In the data rows, the value 50 means zero.
Here are some rows, each followed by its group. Groups can overlap.
{68, 69, 64, 59, 49, 44, 40, 40, 47, 53, 57, 60, 57, 49, 47, 40, 41, 45,
 52, 57, 59, 56, 50, 44, 46, 51, 55, 47, 34, 40, 46, 56, 61, 54, 42, 29,
 30, 38, 47, 61, 66} raft
{52, 51, 45, 42, 49, 57, 65, 66, 67, 52, 44, 40, 44, 50, 54, 48, 46, 53,
 61, 66, 64, 54, 48, 41, 39, 41, 54, 62, 62, 48, 36, 35, 39, 48, 55, 53,
 47, 42, 38, 42, 47} goat
{51, 58, 64, 63, 64, 56, 47, 43, 31, 30, 37, 47, 54, 58, 68, 68, 59, 40,
 33, 38, 54, 62, 65, 61, 51, 44, 33, 35, 41, 45, 55, 58, 61, 52, 47, 46,
 46, 44, 43, 45, 46} harp
{54, 60, 59, 54, 45, 33, 38, 45, 55, 64, 66, 55, 41, 38, 41, 51, 63, 62,
 56, 44, 35, 35, 41, 53, 58, 53, 47, 39, 39, 52, 65, 61, 53, 48, 48, 57,
 56, 50, 47, 42, 44} kite
{44, 47, 52, 48, 41, 38, 38, 41, 42, 47, 52, 56, 55, 54, 49, 49, 55, 57,
 56, 50, 45, 47, 50, 60, 66, 58, 48, 45, 45, 45, 42, 37, 39, 41, 53, 60,
 65, 68, 65, 55, 47} seed
{56, 62, 61, 53, 45, 33, 40, 48, 57, 67, 63, 54, 45, 41, 42, 53, 59, 60,
 52, 41, 35, 36, 44, 52, 54, 54, 45, 39, 41, 52, 66, 60, 50, 46, 49, 58,
 58, 53, 47, 40, 43} kite
{31, 30, 33, 36, 46, 61, 68, 66, 57, 45, 37, 29, 35, 42, 57, 66, 68, 65,
 53, 49, 45, 44, 40, 38, 32, 34, 40, 45, 55, 65, 70, 63, 54, 50, 49, 60,
 67, 63, 64, 53, 42} glue
{53, 48, 43, 44, 48, 61, 67, 67, 65, 55, 44, 44, 48, 53, 52, 45, 48, 54,
 64, 60, 61, 52, 46, 43, 41, 44, 50, 57, 56, 47, 36, 40, 44, 52, 52, 52,
 46, 42, 40, 43, 47} goat
{49, 41, 37, 37, 45, 61, 67, 65, 60, 45, 31, 28, 36, 49, 59, 57, 51, 44,
 46, 58, 60, 56, 52, 38, 36, 45, 57, 63, 54, 42, 37, 39, 47, 59, 64, 63,
 49, 47, 54, 56, 58} goat
{71, 68, 54, 45, 40, 41, 46, 48, 43, 43, 49, 50, 53, 47, 47, 37, 38, 48,
 58, 63, 56, 52, 45, 47, 52, 60, 58, 49, 44, 44, 55, 59, 62, 58, 44, 31,
 32, 39, 49, 57, 67} raft
{72, 69, 62, 58, 49, 46, 41, 41, 45, 54, 56, 55, 52, 49, 42, 40, 40, 44,
 53, 56, 59, 54, 46, 45, 46, 56, 58, 47, 38, 38, 47, 55, 62, 55, 45, 32,
 31, 40, 50, 60, 67} raft
{73, 71, 58, 54, 52, 48, 43, 42, 44, 50, 52, 53, 51, 44, 41, 36, 43, 49,
 57, 60, 60, 53, 48, 42, 48, 55, 58, 49, 44, 42, 50, 58, 61, 60, 43, 24,
 30, 41, 46, 57, 68} raft
{53, 39, 36, 38, 45, 58, 63, 63, 59, 48, 35, 32, 39, 53, 61, 59, 51, 44,
 50, 58, 61, 54, 48, 39, 40, 48, 57, 58, 57, 45, 37, 38, 47, 57, 63, 65,
 51, 47, 46, 56, 57} goat
{43, 43, 48, 48, 50, 61, 65, 67, 64, 63, 59, 49, 45, 45, 54, 59, 60, 52,
 51, 54, 55, 57, 51, 48, 41, 45, 49, 53, 52, 44, 39, 39, 39, 45, 53, 50,
 44, 39, 42, 44, 44} goat
{68, 70, 63, 60, 50, 39, 37, 41, 46, 51, 54, 60, 55, 48, 40, 34, 38, 43,
 52, 62, 62, 55, 49, 44, 48, 51, 52, 46, 41, 44, 54, 64, 66, 57, 44, 33,
 34, 36, 43, 57, 63} raft
{37, 50, 63, 62, 55, 43, 36, 36, 44, 50, 58, 59, 50, 41, 32, 37, 50, 56,
 59, 45, 36, 42, 49, 56, 66, 70, 68, 59, 52, 44, 37, 34, 32, 37, 48, 60,
 67, 68, 68, 52, 39} seed
{47, 55, 60, 67, 65, 54, 43, 38, 31, 30, 37, 46, 58, 66, 69, 57, 45, 34,
 34, 43, 58, 64, 64, 63, 55, 44, 40, 37, 32, 45, 56, 61, 66, 62, 55, 44,
 44, 44, 42, 42, 47} harp
{71, 65, 58, 49, 44, 44, 43, 45, 47, 49, 54, 54, 50, 47, 42, 39, 48, 52,
 57, 60, 59, 55, 47, 44, 48, 58, 59, 49, 41, 40, 54, 62, 62, 56, 40, 26,
 31, 39, 47, 59, 67} raft
{50, 43, 36, 38, 47, 57, 64, 65, 66, 50, 46, 51, 48, 41, 36, 33, 33, 38,
 39, 47, 54, 64, 65, 59, 53, 48, 55, 56, 49, 44, 41, 45, 51, 67, 64, 53,
 47, 45, 47, 56, 57} hut
{48, 45, 42, 43, 50, 56, 60, 60, 54, 43, 32, 29, 36, 46, 58, 68, 64, 55,
 47, 38, 38, 44, 48, 39, 33, 37, 42, 49, 53, 55, 65, 60, 56, 50, 48, 58,
 61, 64, 63, 56, 48} glue
{47, 42, 43, 46, 55, 62, 59, 56, 58, 55, 49, 38, 40, 39, 39, 33, 35, 35,
 45, 48, 53, 61, 67, 64, 56, 49, 51, 56, 58, 53, 44, 46, 48, 50, 58, 49,
 46, 48, 51, 59, 54} hut
{70, 66, 55, 48, 41, 43, 48, 48, 42, 43, 46, 52, 52, 49, 42, 39, 39, 47,
 58, 59, 58, 54, 47, 45, 52, 61, 61, 49, 42, 45, 56, 61, 62, 57, 41, 30,
 33, 38, 48, 58, 67} raft
{50, 43, 44, 54, 62, 62, 49, 45, 48, 58, 64, 65, 55, 49, 39, 42, 49, 54,
 56, 52, 40, 33, 28, 34, 42, 48, 59, 67, 65, 62, 55, 48, 39, 30, 27, 36,
 49, 58, 71, 69, 58} bean
{46, 43, 45, 46, 49, 58, 61, 62, 63, 62, 55, 46, 41, 48, 50, 54, 50, 52,
 57, 63, 62, 55, 50, 44, 40, 44, 50, 57, 54, 43, 36, 38, 46, 50, 53, 48,
 45, 43, 42, 49, 49} goat
{45, 47, 49, 52, 57, 61, 54, 56, 58, 60, 59, 60, 57, 52, 51, 55, 58, 56,
 49, 50, 45, 46, 42, 40, 42, 49, 56, 59, 54, 48, 49, 47, 42, 37, 39, 41,
 44, 47, 48, 48, 47} bean
{49, 57, 57, 54, 43, 35, 40, 48, 59, 67, 63, 54, 44, 42, 43, 54, 62, 60,
 54, 44, 34, 37, 43, 50, 58, 50, 41, 37, 44, 52, 64, 61, 58, 48, 47, 57,
 60, 50, 42, 41, 43} kite
{70, 70, 63, 55, 51, 44, 42, 42, 44, 53, 56, 55, 54, 49, 42, 38, 41, 45,
 54, 56, 59, 56, 47, 45, 46, 57, 56, 49, 38, 39, 47, 56, 63, 57, 43, 29,
 32, 38, 49, 58, 65} raft
{53, 42, 35, 38, 48, 60, 60, 59, 59, 50, 42, 46, 51, 50, 43, 36, 36, 37,
 40, 46, 55, 65, 64, 57, 47, 42, 47, 54, 57, 53, 46, 43, 46, 58, 66, 63,
 49, 45, 49, 54, 61} hut
{48, 49, 55, 51, 45, 38, 38, 37, 43, 50, 53, 55, 57, 50, 48, 48, 53, 56,
 56, 49, 44, 45, 51, 59, 65, 59, 53, 49, 44, 42, 38, 33, 35, 42, 50, 61,
 64, 66, 66, 57, 50} seed
{34, 29, 25, 26, 37, 52, 61, 64, 60, 51, 34, 27, 33, 47, 65, 76, 77, 67,
 60, 51, 47, 44, 41, 37, 34, 37, 48, 56, 66, 70, 64, 54, 44, 43, 50, 61,
 64, 63, 60, 53, 44} glue
{43, 42, 44, 46, 54, 60, 62, 64, 63, 63, 58, 52, 43, 44, 50, 61, 58, 51,
 49, 56, 59, 55, 54, 50, 44, 46, 50, 54, 49, 45, 39, 37, 39, 51, 51, 47,
 41, 41, 41, 45, 47} goat
{56, 60, 61, 65, 66, 54, 45, 35, 25, 32, 45, 56, 65, 71, 73, 68, 46, 30,
 26, 35, 46, 58, 63, 67, 59, 46, 35, 33, 37, 48, 59, 64, 66, 67, 58, 46,
 36, 32, 34, 42, 49} harp
{48, 44, 40, 37, 43, 56, 61, 60, 54, 42, 46, 51, 57, 59, 55, 44, 34, 32,
 44, 56, 65, 64, 62, 55, 46, 42, 51, 62, 62, 51, 40, 42, 48, 61, 67, 60,
 48, 41, 32, 38, 46} hut
{69, 70, 60, 55, 44, 37, 37, 38, 45, 57, 62, 64, 61, 52, 41, 33, 37, 46,
 58, 58, 53, 43, 40, 41, 54, 60, 59, 47, 39, 42, 56, 63, 68, 60, 50, 39,
 32, 35, 40, 51, 60} raft
{53, 60, 60, 58, 50, 38, 36, 45, 55, 62, 66, 57, 46, 38, 42, 56, 67, 65,
 54, 39, 31, 35, 45, 50, 53, 49, 41, 36, 45, 54, 60, 55, 46, 42, 51, 57,
 59, 57, 50, 45, 44} kite
{57, 59, 64, 65, 62, 51, 41, 32, 27, 35, 45, 56, 66, 74, 74, 61, 45, 32,
 26, 29, 42, 56, 66, 70, 58, 50, 37, 30, 34, 46, 59, 61, 68, 66, 56, 44,
 41, 36, 32, 41, 51} harp
{48, 40, 42, 49, 58, 60, 57, 58, 58, 57, 48, 42, 34, 38, 38, 35, 36, 41,
 44, 47, 55, 57, 62, 63, 57, 51, 49, 57, 58, 52, 52, 48, 47, 50, 53, 48,
 47, 49, 53, 53, 52} hut
{55, 55, 56, 53, 41, 33, 39, 48, 59, 71, 64, 56, 43, 38, 41, 54, 60, 64,
 52, 42, 37, 38, 45, 51, 55, 49, 42, 39, 44, 56, 62, 60, 53, 46, 46, 56,
 59, 54, 46, 44, 43} kite
{43, 48, 52, 46, 38, 33, 38, 41, 44, 46, 49, 54, 59, 54, 48, 51, 51, 56,
 55, 53, 44, 45, 53, 58, 61, 60, 50, 44, 48, 48, 43, 39, 38, 47, 51, 59,
 65, 64, 64, 57, 48} seed
{44, 38, 48, 57, 64, 60, 51, 49, 52, 60, 65, 63, 52, 43, 39, 42, 50, 58,
 55, 43, 36, 32, 26, 29, 39, 50, 56, 66, 67, 63, 59, 48, 38, 29, 32, 39,
 49, 60, 73, 71, 60} bean
{39, 29, 30, 31, 35, 49, 56, 59, 57, 46, 35, 33, 35, 46, 60, 70, 70, 65,
 61, 56, 48, 45, 42, 35, 32, 33, 45, 55, 66, 67, 62, 55, 44, 44, 47, 56,
 63, 68, 76, 63, 48} glue
{34, 45, 54, 60, 59, 46, 38, 37, 42, 54, 61, 57, 50, 40, 41, 46, 55, 61,
 58, 47, 37, 38, 48, 60, 69, 74, 73, 66, 58, 45, 31, 26, 24, 33, 44, 56,
 64, 67, 61, 53, 41} seed
{54, 61, 65, 64, 63, 51, 40, 35, 30, 37, 48, 59, 72, 73, 69, 58, 47, 33,
 28, 34, 47, 57, 68, 67, 57, 48, 40, 33, 35, 43, 49, 57, 65, 65, 59, 48,
 39, 37, 32, 41, 46} harp
{46, 54, 56, 53, 45, 39, 40, 51, 61, 65, 62, 52, 44, 38, 41, 50, 60, 60,
 58, 45, 38, 37, 39, 51, 54, 54, 44, 36, 38, 52, 65, 64, 58, 47, 48, 54,
 59, 55, 49, 43, 40} kite
{70, 67, 59, 50, 39, 40, 49, 48, 41, 44, 48, 55, 56, 48, 44, 39, 38, 48,
 57, 62, 60, 51, 48, 47, 54, 56, 61, 47, 40, 42, 53, 61, 60, 55, 44, 31,
 31, 38, 48, 56, 66} raft
{48, 42, 35, 38, 44, 60, 68, 67, 61, 48, 35, 36, 47, 56, 52, 44, 47, 50,
 60, 71, 70, 59, 52, 42, 39, 44, 53, 59, 60, 52, 40, 36, 39, 49, 56, 59,
 54, 50, 41, 39, 44} goat
{54, 60, 54, 52, 52, 48, 52, 48, 42, 43, 48, 48, 49, 49, 47, 46, 42, 43,
 44, 49, 52, 51, 49, 48, 50, 56, 57, 56, 50, 48, 50, 53, 53, 47, 42, 43,
 45, 51, 56, 60, 60} raft
{50, 46, 39, 37, 38, 52, 60, 61, 54, 43, 42, 50, 60, 62, 52, 43, 32, 36,
 43, 53, 66, 68, 67, 55, 42, 43, 51, 59, 61, 48, 40, 42, 52, 61, 64, 57,
 43, 39, 39, 45, 53} hut
{48, 42, 36, 39, 47, 59, 67, 68, 63, 47, 39, 36, 47, 55, 53, 45, 45, 49,
 58, 70, 70, 61, 50, 41, 36, 42, 55, 57, 60, 50, 41, 38, 43, 52, 56, 59,
 55, 47, 39, 40, 45} goat
{44, 50, 53, 55, 55, 52, 49, 49, 59, 60, 59, 51, 49, 49, 45, 48, 50, 51,
 52, 44, 35, 32, 37, 45, 49, 47, 42, 35, 41, 50, 62, 63, 58, 55, 55, 58,
 60, 60, 58, 48, 41} kite
{67, 71, 66, 58, 47, 42, 40, 42, 47, 49, 54, 63, 62, 46, 40, 36, 38, 44,
 53, 60, 58, 53, 47, 46, 46, 52, 51, 44, 39, 42, 54, 64, 66, 56, 43, 33,
 32, 36, 45, 53, 62} raft
{48, 54, 64, 71, 65, 55, 43, 33, 29, 32, 41, 52, 60, 67, 63, 59, 49, 38,
 37, 45, 60, 67, 66, 58, 52, 46, 37, 34, 40, 48, 57, 59, 60, 62, 52, 46,
 39, 36, 39, 45, 43} harp
{56, 47, 46, 52, 64, 68, 58, 54, 53, 57, 60, 60, 57, 50, 46, 43, 52, 58,
 60, 56, 51, 40, 31, 30, 35, 40, 48, 58, 64, 61, 54, 44, 34, 34, 39, 46,
 43, 44, 51, 55, 61} bean
{51, 59, 65, 70, 64, 56, 47, 38, 32, 32, 40, 53, 56, 61, 64, 55, 47, 37,
 34, 42, 52, 61, 65, 61, 55, 42, 30, 31, 37, 48, 52, 61, 65, 62, 50, 45,
 44, 43, 46, 42, 47} harp
{45, 44, 40, 39, 46, 56, 61, 68, 65, 54, 41, 35, 42, 53, 57, 49, 46, 51,
 61, 69, 67, 61, 50, 39, 37, 43, 54, 67, 63, 48, 36, 41, 43, 44, 53, 54,
 48, 44, 42, 43, 47} goat
{48, 42, 38, 37, 43, 50, 58, 57, 55, 40, 39, 44, 55, 59, 57, 48, 39, 39,
 44, 55, 65, 65, 62, 54, 44, 46, 50, 61, 62, 53, 46, 49, 58, 63, 61, 55,
 47, 40, 36, 36, 47} hut
{65, 67, 63, 54, 49, 41, 42, 44, 46, 51, 59, 64, 62, 50, 42, 37, 37, 42,
 52, 60, 63, 53, 47, 42, 47, 54, 50, 41, 35, 41, 54, 65, 67, 59, 42, 33,
 33, 37, 47, 52, 61} raft
{49, 58, 64, 67, 65, 56, 49, 42, 36, 31, 38, 47, 53, 60, 72, 68, 55, 39,
 28, 39, 48, 60, 66, 63, 52, 39, 34, 36, 39, 46, 53, 58, 62, 55, 47, 45,
 45, 45, 42, 43, 46} harp
{47, 44, 49, 57, 67, 65, 53, 45, 50, 61, 67, 66, 54, 41, 37, 38, 48, 54,
 55, 48, 36, 32, 28, 31, 41, 48, 60, 68, 67, 62, 53, 47, 37, 32, 29, 35,
 49, 61, 74, 68, 57} bean
{32, 23, 27, 31, 39, 55, 62, 66, 64, 44, 31, 27, 33, 47, 60, 71, 73, 66,
 57, 50, 49, 49, 39, 35, 30, 35, 41, 53, 66, 71, 70, 55, 45, 42, 55, 62,
 66, 66, 63, 53, 42} glue
{32, 43, 54, 63, 58, 45, 38, 39, 43, 54, 64, 60, 51, 43, 40, 51, 56, 59,
 56, 50, 40, 39, 44, 56, 72, 78, 73, 65, 52, 42, 29, 26, 26, 33, 46, 56,
 63, 64, 61, 50, 39} seed
{42, 54, 57, 54, 44, 41, 43, 51, 59, 69, 66, 57, 47, 37, 40, 46, 52, 59,
 59, 49, 37, 31, 35, 45, 55, 54, 44, 38, 41, 54, 65, 65, 61, 52, 46, 49,
 56, 54, 53, 40, 40} kite
{64, 62, 54, 46, 42, 46, 53, 54, 45, 39, 40, 51, 57, 56, 50, 39, 35, 42,
 47, 58, 64, 57, 52, 52, 53, 58, 58, 48, 43, 42, 49, 57, 61, 52, 40, 35,
 37, 43, 53, 59, 61} raft
{56, 57, 54, 53, 50, 43, 48, 47, 45, 42, 49, 51, 47, 50, 50, 49, 47, 47,
 45, 49, 50, 53, 50, 47, 52, 58, 53, 54, 51, 46, 47, 57, 55, 46, 40, 38,
 49, 53, 57, 57, 52} raft
{72, 66, 57, 52, 49, 48, 44, 44, 46, 49, 52, 55, 51, 43, 40, 42, 46, 49,
 52, 56, 59, 54, 47, 42, 47, 61, 60, 51, 41, 41, 52, 59, 63, 57, 38, 25,
 29, 41, 50, 58, 66} raft
{48, 44, 37, 33, 43, 56, 64, 62, 58, 47, 36, 33, 42, 52, 51, 48, 43, 53,
 60, 67, 70, 59, 50, 47, 44, 49, 58, 60, 59, 50, 38, 38, 47, 54, 62, 62,
 52, 46, 39, 41, 44} goat
{53, 48, 41, 42, 48, 57, 65, 69, 69, 54, 39, 35, 41, 49, 53, 50, 49, 53,
 57, 62, 63, 55, 51, 40, 37, 44, 50, 60, 62, 49, 39, 37, 43, 50, 56, 55,
 51, 44, 38, 43, 48} goat
{30, 22, 27, 31, 37, 49, 60, 65, 64, 50, 37, 28, 35, 47, 63, 78, 81, 68,
 56, 47, 47, 46, 42, 33, 26, 32, 40, 49, 60, 67, 65, 56, 46, 43, 50, 59,
 69, 72, 67, 57, 45} glue
{54, 60, 58, 54, 41, 33, 37, 47, 58, 64, 63, 56, 45, 38, 41, 54, 62, 62,
 55, 43, 35, 37, 43, 51, 59, 55, 46, 38, 41, 55, 63, 59, 53, 48, 50, 57,
 56, 53, 44, 39, 46} kite
{65, 67, 62, 56, 47, 43, 41, 43, 48, 51, 57, 63, 62, 49, 40, 38, 36, 44,
 52, 60, 62, 54, 46, 43, 48, 54, 51, 42, 37, 42, 56, 64, 67, 59, 45, 33,
 31, 38, 47, 55, 61} raft
{45, 47, 52, 52, 44, 38, 39, 40, 44, 46, 53, 55, 54, 51, 48, 48, 53, 58,
 55, 48, 45, 45, 53, 60, 66, 61, 50, 45, 43, 47, 39, 37, 36, 43, 53, 61,
 64, 67, 63, 57, 46} seed
{55, 48, 40, 34, 40, 56, 62, 62, 55, 42, 40, 46, 59, 62, 52, 39, 36, 37,
 43, 53, 63, 71, 65, 58, 46, 45, 53, 58, 59, 49, 37, 39, 52, 60, 66, 56,
 43, 36, 36, 44, 52} hut
{55, 49, 47, 54, 65, 68, 59, 54, 51, 56, 62, 60, 56, 48, 43, 44, 50, 59,
 60, 52, 47, 42, 32, 30, 33, 43, 50, 57, 65, 65, 57, 43, 37, 35, 38, 43,
 47, 46, 46, 55, 59} bean
{48, 35, 36, 35, 46, 57, 64, 61, 60, 46, 30, 29, 42, 57, 58, 54, 51, 55,
 63, 69, 65, 56, 47, 38, 36, 46, 55, 61, 57, 45, 36, 40, 46, 57, 66, 61,
 52, 45, 43, 48, 52} goat
{53, 59, 58, 50, 43, 34, 39, 46, 52, 63, 66, 58, 45, 39, 42, 51, 66, 66,
 59, 41, 34, 37, 46, 56, 54, 46, 36, 35, 47, 59, 64, 56, 48, 42, 47, 57,
 61, 58, 48, 43, 46} kite
{45, 49, 53, 52, 44, 39, 41, 40, 43, 48, 52, 47, 50, 50, 52, 55, 52, 49,
 48, 48, 46, 46, 51, 59, 63, 58, 49, 43, 45, 48, 50, 43, 42, 43, 52, 58,
 61, 64, 63, 57, 50} seed
{67, 62, 54, 48, 42, 43, 51, 52, 46, 37, 43, 50, 60, 54, 46, 36, 33, 40,
 48, 57, 58, 59, 53, 49, 54, 61, 59, 51, 41, 40, 50, 57, 60, 54, 40, 32,
 37, 46, 54, 57, 64} raft
{43, 51, 58, 60, 54, 42, 35, 35, 46, 53, 58, 61, 54, 44, 38, 41, 52, 56,
 53, 44, 37, 39, 49, 59, 70, 71, 65, 56, 50, 38, 33, 34, 40, 44, 49, 50,
 59, 65, 67, 55, 48} seed
{71, 67, 57, 46, 36, 41, 46, 44, 41, 46, 50, 54, 53, 50, 44, 41, 40, 47,
 59, 62, 59, 50, 49, 48, 52, 61, 60, 51, 38, 42, 50, 61, 61, 54, 44, 33,
 31, 36, 51, 59, 67} raft
Which 3 groups are nearest to each row below, nearest first, going by the average distance to the group's rows?
{58, 59, 55, 53, 49, 51, 55, 50, 45, 40, 43, 47, 51, 54, 50, 41, 38, 35,
 44, 51, 52, 51, 48, 49, 55, 59, 61, 55, 47, 47, 50, 57, 56, 48, 39, 39,
 47, 57, 54, 55, 52} raft hut seed
Which 3 groups are nearest to each row below, nearest first, going by the distance to the group's nearest row?
{44, 48, 57, 61, 52, 39, 32, 35, 44, 57, 63, 63, 53, 39, 33, 35, 47, 56,
 56, 48, 39, 39, 48, 60, 72, 71, 64, 52, 47, 39, 35, 35, 38, 42, 50, 56,
 62, 69, 68, 58, 45} seed raft kite
{35, 33, 35, 38, 46, 61, 68, 66, 61, 46, 35, 27, 33, 46, 56, 67, 69, 65,
 55, 48, 41, 44, 42, 40, 35, 31, 43, 47, 53, 62, 71, 63, 53, 51, 50, 56,
 63, 67, 60, 48, 41} glue kite goat
{53, 57, 62, 66, 63, 53, 42, 36, 29, 36, 46, 55, 62, 69, 62, 56, 47, 33,
 34, 41, 54, 62, 67, 62, 58, 47, 36, 33, 37, 48, 58, 64, 64, 61, 51, 41,
 34, 35, 35, 44, 50} harp raft hut
{49, 46, 42, 43, 48, 60, 61, 62, 68, 60, 49, 40, 42, 47, 52, 52, 50, 52,
 58, 64, 62, 56, 49, 46, 40, 41, 52, 61, 55, 43, 38, 40, 48, 52, 54, 49,
 43, 44, 42, 49, 48} goat bean hut
{69, 66, 56, 51, 45, 44, 45, 43, 46, 49, 53, 55, 49, 44, 41, 41, 46, 51,
 53, 57, 58, 55, 49, 41, 49, 59, 60, 52, 42, 45, 51, 57, 62, 57, 40, 29,
 29, 42, 51, 57, 68} raft bean goat
{37, 28, 30, 29, 36, 53, 61, 60, 65, 49, 38, 32, 36, 46, 59, 73, 72, 67,
 60, 54, 51, 46, 40, 28, 23, 32, 43, 52, 61, 63, 65, 53, 44, 45, 50, 59,
 64, 68, 72, 63, 45} glue goat bean
{50, 57, 67, 69, 66, 54, 44, 37, 28, 34, 42, 46, 55, 65, 68, 60, 51, 38,
 31, 40, 53, 64, 65, 57, 50, 40, 33, 35, 36, 43, 55, 62, 67, 66, 53, 42,
 44, 46, 43, 43, 45} harp raft seed
{52, 41, 37, 35, 44, 58, 63, 63, 60, 46, 33, 30, 39, 50, 61, 60, 50, 45,
 49, 57, 62, 55, 50, 39, 36, 45, 60, 62, 56, 42, 38, 40, 49, 58, 66, 58,
 51, 47, 50, 56, 60} goat hut glue
{51, 60, 68, 69, 64, 53, 46, 35, 30, 30, 41, 50, 63, 65, 64, 57, 47, 35,
 33, 45, 62, 67, 65, 60, 54, 44, 36, 31, 37, 43, 56, 60, 62, 59, 51, 43,
 39, 39, 39, 43, 45} harp raft hut
{49, 40, 44, 54, 62, 64, 54, 49, 53, 60, 63, 60, 54, 49, 41, 43, 52, 57,
 55, 50, 40, 35, 32, 35, 40, 48, 60, 62, 67, 64, 56, 50, 43, 32, 25, 26,
 38, 52, 64, 71, 61} bean raft goat
Which 2 groups are nearest to each row below, nearest first, going by the distance to the group's nearest row?
{54, 43, 45, 51, 65, 66, 57, 54, 56, 57, 60, 61, 57, 47, 46, 42, 45, 52,
 60, 57, 47, 41, 32, 31, 37, 43, 48, 61, 63, 65, 56, 45, 35, 34, 41, 42,
 45, 48, 52, 56, 60} bean goat
{38, 32, 30, 36, 47, 63, 66, 64, 58, 45, 29, 28, 37, 45, 57, 69, 70, 62,
 52, 44, 43, 45, 41, 37, 32, 34, 41, 50, 56, 63, 71, 66, 55, 50, 51, 57,
 64, 64, 57, 50, 40} glue goat
{39, 48, 54, 63, 61, 47, 36, 36, 41, 56, 61, 59, 45, 35, 36, 43, 52, 55,
 54, 48, 38, 41, 52, 61, 66, 72, 70, 61, 52, 40, 31, 32, 32, 39, 47, 60,
 68, 68, 66, 52, 39} seed raft
{55, 44, 47, 52, 65, 68, 56, 55, 54, 58, 59, 64, 57, 50, 40, 44, 47, 55,
 58, 56, 47, 40, 34, 31, 35, 40, 50, 59, 67, 61, 56, 45, 35, 32, 40, 45,
 43, 48, 50, 57, 60} bean goat
{44, 48, 48, 47, 52, 52, 51, 54, 53, 53, 53, 55, 51, 49, 49, 51, 52, 49,
 47, 42, 43, 40, 38, 43, 47, 45, 42, 42, 45, 49, 57, 63, 57, 53, 54, 58,
 57, 59, 57, 49, 47} kite raft
Group goat spreads out most along one direction. Which 3 other groups' directions of most spread are closest to that one, closest first?
raft hut seed
Group kite spreads out most along one direction. Which 3 other groups' directions of most spread are closest to that one, closest first?
goat bean glue
Which 2 groups are nearest to each row below, nearest first, going by the distance to the centre of the group?
{45, 50, 51, 50, 46, 45, 45, 45, 42, 41, 43, 47, 49, 58, 67, 72, 68, 58,
 50, 50, 59, 60, 58, 55, 52, 50, 48, 41, 39, 46, 46, 50, 49, 47, 39, 43,
 51, 47, 48, 45, 48} harp goat
Group hut spreads out most along one direction. Which 3 other groups' directions of most spread are closest to that one, closest first?
bean seed goat
Which 3 other groups have their centres nearest to the centre of group goat, nearest first?
hut glue bean
Which 3 other groups have their centres nearest to the centre of group hut, nearest first?
goat raft seed
Group glue spreads out most along one direction. Which 3 other groups' directions of most spread are closest to that one, closest first?
harp raft goat
Which 3 groups are nearest to each row below, nearest first, going by the distance to the centre of the group?
{54, 41, 42, 55, 63, 67, 58, 54, 52, 57, 60, 61, 52, 42, 37, 41, 54, 64,
 62, 56, 46, 41, 33, 33, 35, 40, 54, 64, 66, 62, 58, 48, 38, 30, 29, 34,
 44, 50, 59, 60, 63} bean goat raft
{48, 51, 58, 58, 61, 54, 46, 40, 33, 37, 41, 47, 54, 64, 71, 68, 59, 43,
 36, 45, 59, 63, 64, 60, 56, 45, 33, 33, 37, 45, 50, 56, 52, 51, 50, 51,
 48, 44, 41, 43, 45} harp hut raft
